In the data rows, 128 means zero.
Here is a table of points, one per row:
[139 155 154 172 144 141 165 182]
[168 144 145 144 170 153 164 165]
[158 149 151 156 145 134 175 186]
[160 147 158 188 142 148 141 168]
[140 190 186 144 138 158 138 159]
[150 148 143 150 206 158 149 148]
[170 149 156 173 145 149 146 165]
[159 152 160 185 141 153 143 159]
[190 144 146 152 145 166 163 148]
[185 144 147 152 145 164 169 147]
[136 192 190 144 138 158 141 154]
[170 151 155 173 162 145 139 157]
[174 144 145 155 146 166 171 153]
[144 173 177 142 160 167 144 146]
[143 156 155 171 145 140 168 174]
[157 152 150 160 162 178 151 143]
[158 155 151 159 161 173 152 144]
[173 145 148 147 151 161 194 135]
[145 189 170 141 161 161 143 144]
[162 141 143 139 173 149 205 141]
[147 149 143 145 217 156 152 145]
[152 151 147 155 173 163 158 155]
[146 160 152 163 160 135 160 176]
[176 144 146 154 147 173 165 149]
[145 188 166 142 161 163 142 145]
[157 144 143 138 193 152 183 143]
[161 149 154 189 158 148 139 156]
[138 180 192 144 141 160 140 158]
[142 154 153 165 141 144 163 191]
[155 152 147 154 168 162 162 153]
These points spread out most along one direction. Where along it does each point below lie, from 0 to 99? 50 is the average, and the first point above lies past it.
[146 160 152 163 160 135 160 176] 54
[147 149 143 145 217 156 152 145] 31
[158 149 151 156 145 134 175 186] 48
[158 155 151 159 161 173 152 144] 47
[155 152 147 154 168 162 162 153] 42
[142 154 153 165 141 144 163 191] 58
[144 173 177 142 160 167 144 146] 65
[170 151 155 173 162 145 139 157] 51
[162 141 143 139 173 149 205 141] 21
[161 149 154 189 158 148 139 156] 53
[173 145 148 147 151 161 194 135] 30
[140 190 186 144 138 158 138 159] 83
[176 144 146 154 147 173 165 149] 39
[190 144 146 152 145 166 163 148] 37
[139 155 154 172 144 141 165 182] 58
[157 152 150 160 162 178 151 143] 46
[185 144 147 152 145 164 169 147] 37
